In the data rows, 128 means zero.
Here are some points, each followed by its number:
[113  52 186  78 143 137 172 134 114 131 161 143  71 146  47 102 192 135
  56 100  69 171 130 125 174 171 112 143 130 129 109  90 107 116 120 168
 168 137 104 167 138  51] 0
[160 147 255 141 155 168 199  71  86 141 130 185  96 107   2  61 139 158
 161 145  40 137 180  71 113 102  82 162   0  98 139 133 126 125 162 145
 149 228  84 163 120 123] 1
[ 90  58 162  81  40  89 133 145 118  90 161  60 101  89  93 179 139  77
 131 174 138 169  77 142 117 152  73 182 205 176 148  44 145 142 145 156
 121 122 107 175  77 177] 2
[133 104  57 128  78  84 157  69 105  79 124  79 146 102 131 141 137 103
  84 151 135 136  94 150  71 134  65 120 168 139 114 120 184 127 158 124
  75 118 120 107 146 215] 3
[108 182 134 160  94 116 172 171  92 130 107 175 152 182 112 126 135 208
 123 125 134 124 164 115 158 106 106  64  85 148  99 190 114 155 184 125
 133 162 164  39 114 107] 4
[132 120 168 138 162 155 135 127 115 126 154 152 145 167 136 109 116 108
 148  72 107 112 110 128 123 121 203 119 141  78 174 179  92  96  81 166
 150 153  74 149 142 188] 5
[127  70  52  64 130 164  73 169 212  95 144 160 126 140 188 138  50 143
 135  58 205 119 177  99 124 167 114 112 167 101  98 114 207 161 155 127
 100 133 113  81  95 121] 6
[119 155 134 182  71  15 161 141 182  85 117 212 129  94  82 106  85 255
 123 222  68 105 168  76  75 102  75  52 108  83  99 131  84 252 113  79
  82 149 118 104  78  65] 7
[177 151  58 144 158 184  20 108 197 207 110  62 176 156 179 114  40  25
 150 103 136 134 125 161 137 134 201  92 174 179 175  15 134 158 149 141
 133  38 147 127 179 125] 8
[108  90 107 137 138 149 128  98 113 141 140 117  82 146 120  88 142 130
 112  88 151  91 128 109 151 169 143 111 145 116 135 108 139 134 159 137
 155 146 122 123 190  98] 9
[133 125 107  82  61 156 142 226 125 140 139 126 149 209 124 119 155 166
  76 203  35 160 142 142 166  58  90 122  64 180  65 151 139  27 146  97
 141  75 134 103 144 152] 10
[137 117 234  95  98 149 117 142  83 124  94  48 111 110 183 184 160  73
 149 151 126 113  68 140 100  78 145 157 183 129 171 125 123  96  83 125
 177 128 130 175 154 177] 11
[101 165 128 149   0 161 120 133 123  79 124 136 141 216  78 173 225  88
  45 178  20 165 127 116 123 102 133 133 240 162 138 115 185 136 200  97
 143  52 126 166  67  55] 12
[136 137 110  81 138 120 142 117 103 116 132 135 151 105 137 108 139  92
 105 113 122 133 118 147 122 112  79 118 120 118 121 131 115 139 126 145
 106 112 122 101 128 155] 13
[114  80  60  79 136 147  86 137 201 107 143 173 117 137 149 149  58 157
 131  66 185 118 144 105 105 181 119 116 158  79 117 112 193 153 141 145
 113 145 142  98  91 136] 14
[173 174  52 181 158 198   0  91 190 255  89  16 184 144 198  79   0   0
 143  78 122 121 123 224  97 153 238 104 177 184 201   0 167 138 136 135
 119  13 167 158 148 117] 15
[134 201 137 140  84 168 101 141 120 188 155 160 172 176 134 169 120 110
 171 172  95  98 144  94 204 110 130 171 112 170 148 159 130 144 151  77
 143 124 127 113  61 133] 16
[104  28 197  80 145 138 167 144  68 120 188 149  38 124   1  98 232 131
  37  90  99 206 125 109 204 177  91 163 111 149  60  70  65 116 107 167
 182 157  96 205 153  19] 17
[138 134 163 136  70  40 151 204 131 101 167 157  90 105 105 169  91 226
 165 116 169 153 171  91  93 166  76 108 161  85 124 145 136 225 162  75
 101 184 120  29 126   0] 18
[106 135 127 104  77 139 167 166 124 131 140 107 118 191 118 133 148 161
 124 181  86 136 130 122 176  91  97 138  99 169 101 131 160  81 145 103
 161 100 147 121 127 102] 19
[ 88 146 150 151 160 111 141 139  94 137 132 168 104 132 162 135 158 145
 108  87 140 117 109 137 149  99 144 114 120 156 124 158  74 100 105 159
 165 134 128 171 123 134] 20
Which three points above are nearest to each new point by angle, seen from the average point of the numbered points? Their numbers follow each, nearest first.
[ 86  74 153 156 124  79 124  76 129 156 121  78 101  64  70 121 132 133
 193 200 154 125 113  89 154 196 136 172  99 134 134 115 120 131 123  97
 144 175  78 140 131 218] : 2 1 3
[161 155  56 138 142 148 189 118 122  90 103 178 121 163 169 135  95 164
 116 121 128 122 155 161 108  95 112 101 125  74 133 154 139 131 122 184
 123 102 165 105 175 155] : 13 4 14
[198 106 127  97 106 125 180 132 125 149 143 119 144 230 128 115 136 208
 139 185 124 104 139  56  93 135 117  70 115  67 136 147  96 158 105 107
 135 108  51 121 196  86] : 7 18 4
[185 132  99  35 131 131 206 111  59 111 120 120 155 128 150 120 137 133
  77  92 150 155 130 159 119  99  59 145  96  93  99 153 137  98 137 117
  99 119 145  82 153 125] : 13 3 10
[ 88  74 146  62  24 111 175 140 162  83 143  38 150  90 109 203 134  79
 126 182 182 188  16 140 103 143  47 183 235 169 173   0 163 107 147 161
 139 120  94 184  59 245] : 2 3 11
[ 73  63 101 146 133 203  82 160 140 132  98 115 147 142 109 159 157  70
 141 151 146 113 157 131 183 201 132 137 135 128 134 160 157 136 153 169
 144 141 202 118 118 216] : 14 6 9
[118 113 126 123 140 126 153 137 129 108 146 109 146 125  99  93 117 130
 163 128 117 147 140 136 107 101 159 166  79 102 173 145 129  96  93 118
 147 148 128 111  48 144] : 5 1 13
[162  90 148 255 163  93  63 174 172 131  46 130  90 178 138 105  66 216
 121 142  96  32 131 185  29 127 255  58 160  83 133 141 103 154 103 125
 103 128 133 178 255 242] : 5 15 8
[ 79 159 170 152 149 104 153 144  92 150 160 175  92 113 147 110 148 154
  88  78 113  95 122 149 146  76 122 115 103 147 117 146  94 105 108 148
 143 159 156 179 119 109] : 20 5 1
[ 68  55 212  92 135 170 187  66  92 102 185 184  26 104  78 170 237 121
 154 119 149 130  88   0 239 207 137 229 108  86  87 200 123  66 104 156
 143 200  71 170 110 168] : 17 0 1
[172 145  54 138 111 159 217 122 135  91  65 210 125 188 150 149  84 198
  94 147 110 122 154 158 127 115  94 127  99   1 105 176 147 148  72 206
 115  94 193 102 161 183] : 4 13 14
[ 92 132 133  99  92 139 127 103 186 144 126 153  95 139 192 128 100 154
 107 106 142  93  97  88 142  87 137 157 123 132  79 130 182 112 123  96
 123 136  97 156 109 118] : 6 14 20
[117 159 162  79  99 140 180 129 117 126 119 140 100 132 149 138  81 174
 146 146 160  92 122  99  67 116  51  56 166 122 183 129 131 161 177 149
 129 148 118 126 159 134] : 18 7 4
[ 75 158 153 140 110  76 146 153 119 124 144 143 121 131 151 131 122 178
 104  99 167  86 106 112  72 118 128 107 188 140 176 134  99 183 167  92
 140 161  88 123  99  50] : 18 7 4
[ 57  81 129 139 132 106 154 148 115  70 136  92 130  60  74 114 191 105
  95 130  82 143 128 168 124 145 111 171 113 117 120 167 150  89 131 136
 134 158 154 135 103 161] : 3 2 13
